-3.28	1.44	3.92	-0.55	-3.86	0.59	-5.28 -> -3.28
-3.49	-0.34	-2.93	2.78	6.30	-4.11 -> -3.49
4.69	-0.77	-0.41	0.75	1.89	3.41	-1.88 -> 4.69
-1.52	-2.18	-1.60	4.09	5.87 -> -1.52
-3.99	-0.43	-6.07	5.38	0.64	-5.06	-6.37 -> -3.99
4.07	-3.36	-4.89	2.50	1.62	4.50 -> 4.07
---
[1565, 7044, 6675, 2100, 8404] ⇒ 1565
[193, 586, -584, -122, -267, 604] ⇒ 193
[69, 28, 2, 93, 83, 55, 77] ⇒ 69
[8507, 6202, 1582, 2154] ⇒ 8507
[204, 138, 62, 128, 160] ⇒ 204
[-655, 175, 779, 215, -971] ⇒ -655
[172, 961, 607, 794, 268] ⇒ 172
[34, 62, 15, 75, 12] ⇒ 34
---
array([326, 943, 771, 243, 660]) -> 943
array([-840, -405,  508,  145]) -> -405
array([-502,  514,   -8,  940,  723,  695,  347]) -> 514
array([85, 18, 14, 47, 28]) -> 18
array([ 24, -21,  47,   7,  44, -28]) -> -21
array([780, 919, 223,   2]) -> 919
array([  5, 228, 129, 178, 163]) -> 228
array([111,   9, 232,  46, 193,  65]) -> 9
---
-5.26   0.46  -5.28   2.72   2.75   2.11
-1.00  -0.17   2.26   0.60   1.18   1.43
-2.06   3.41  -0.33  -0.28  -1.61   0.36
→ -0.28

 0.70  -1.69  -2.24  -5.94 → -1.69

-2.65  -0.02  -0.07   1.66  -0.67
-1.01  -0.71  -5.10  -4.58  -4.60
-3.66   1.35   3.34   4.94   0.36
→ 3.34

 1.35  -1.01   4.59  -1.76  -4.28  -5.08   2.10 → -4.28

-0.55  -0.73   2.43  -1.95
-6.41  -1.88   0.48   4.15
-0.23   3.90   2.26   2.93
→ 3.90

-4.80   1.13  -3.22  -2.97   3.30 → -3.22

-4.84  -1.80  -6.18  -3.88  -4.80   0.29  -1.04 → -4.80
---
 37   -6   14  -24
 -7  -38   18    3
-45  -19  -13   -1
-> 37, -45

5  6  4  6  2
5  4  7  3  3
-> 7, 2

-10    2   32  -46
  6  -37  -29  -17
-> 32, -46

98  17  18  40  53  54 -> 98, 17

59  40  13  94 -> 94, 13

7910  4554  1380  2110  6226 -> 7910, 1380

 77  220  221   52   92
 43  235  177  135  175
-> 235, 43

 710   624   -14  -520  -672   608 -> 710, -672
---
[[ 2.45 -2.31 -1.19  1.30 -1.23 -5.19]
 [ 3.18 -0.69 -6.18  3.73 -3.43 -0.37]
 [-1.57 -2.20  0.00 -2.94 -1.37  1.56]] -> -5.19

[[ 1.92 -4.75 -3.76  4.35  0.21]
 [-0.02 -5.48  2.10  2.50  4.34]
 [-2.03  3.87 -0.32  6.15 -1.52]] -> 0.21

[[-1.65 -1.12  0.00 -1.78  0.17]
 [ 2.34  1.91  0.05  5.06  0.98]
 [-3.65 -3.47 -2.01 -5.51 -3.32]] -> 0.17

[[-0.40 -5.32  1.51  5.14  1.28 -2.14 -2.09]
 [-0.86 -3.36  1.96  2.56  1.73 -1.87 -0.59]
 [ 0.30  0.05  0.25  0.33 -0.32  0.38  0.28]] -> -2.09

[[-0.79  4.15  4.95 -0.02]
 [-0.47  2.21  1.50  0.25]
 [-0.40 -0.71 -0.01  0.11]] -> -0.02

[[-3.47 -4.36 -2.98  4.01  2.51  1.09]
 [-3.81 -4.30 -2.89  4.70  2.90  1.01]
 [-2.27 -2.81 -2.50  2.39  1.33  0.87]] -> 1.09

[[ 0.98 -3.01  2.95  6.01]
 [ 0.24  0.07 -3.17 -0.27]
 [ 1.17  1.97 -2.00 -0.64]] -> 6.01

[[-1.56  0.49  0.61  0.20 -0.70  2.55]
 [ 0.82  0.95 -0.03 -0.54  3.39 -2.07]
 [ 4.21  0.35  0.73 -3.48 -1.22  6.59]] -> 2.55
---
[[-1.62, 0.24, 1.65, 5.88],
[-1.62, 2.81, 0.71, 5.35],
[4.06, -2.43, -1.29, 3.33]] => 0.71

[[0.29, -0.26, -1.58, 1.19, -0.34, -0.87],
[0.06, -0.02, -0.41, 0.77, 0.37, -0.63],
[-0.68, -1.53, 1.17, -1.71, 2.43, -5.08]] => 0.37

[[-4.14, 2.57, 4.93, 0.77, 2.97],
[3.51, -2.18, -4.18, -0.65, -2.51],
[5.18, -3.22, -6.17, -0.96, -3.71]] => -0.65

[[3.06, -1.80, 5.23, 4.04, -0.76, 2.45],
[0.19, -1.48, 4.13, -0.61, 0.78, 2.48],
[-0.52, 2.82, -2.71, 0.34, 0.59, -2.96]] => 0.78

[[-1.08, -2.49, -4.53, 2.62, 0.36],
[0.55, 0.59, -4.84, 3.26, -2.73],
[4.72, 2.71, 4.11, -2.72, 2.58]] => 3.26

[[-1.14, -2.98, -3.16, -1.74, -3.70, 4.38, -2.52],
[2.12, 3.04, 2.00, 2.20, 3.92, 5.33, 3.07],
[-2.34, -0.76, 3.29, 0.86, -2.42, -0.96, -1.23]] => 5.33
---
[[2.26, 2.86, -1.59, -0.22, -4.79, 0.94, 1.11],
[2.40, -0.53, 2.19, -0.45, -0.22, 0.28, -2.75],
[0.73, -1.40, -0.44, -1.76, 2.86, -1.05, 2.82]] -> 2.82

[[5.83, -0.96, 2.00, -4.60, 0.36],
[-1.59, -1.56, -2.71, 1.40, 1.77],
[-0.58, 0.74, -0.42, -1.84, -4.13]] -> -4.13

[[0.35, -1.68, 2.47, 4.35, -2.33],
[0.58, -2.16, 4.41, 1.58, 5.74],
[3.29, 1.68, 3.17, -0.72, -4.52]] -> -4.52

[[-2.83, 1.21, 3.05, -5.53],
[1.86, -1.05, 1.73, -1.13],
[-4.47, -5.18, -2.73, -0.58]] -> -0.58

[[-0.56, -3.94, -3.77, -0.05, 2.15, -0.18, 1.95],
[-0.07, 4.95, 2.29, 0.28, -4.27, 0.48, -0.29],
[-4.52, 0.29, -2.73, 5.12, 2.29, -3.19, -2.63]] -> -2.63

[[-2.73, -0.91, 0.95, 0.81, -1.39, -2.23, -4.06],
[0.62, 2.83, 1.99, 3.97, -1.29, 3.65, 2.57],
[-5.02, -0.68, -4.05, 4.29, -1.79, 0.05, 2.85]] -> 2.85

[[-2.46, 6.64, -2.25, -2.65, -0.80],
[-0.24, -2.43, -2.97, 0.53, 1.64],
[-1.09, -3.86, -1.69, -0.49, -0.30]] -> -0.30
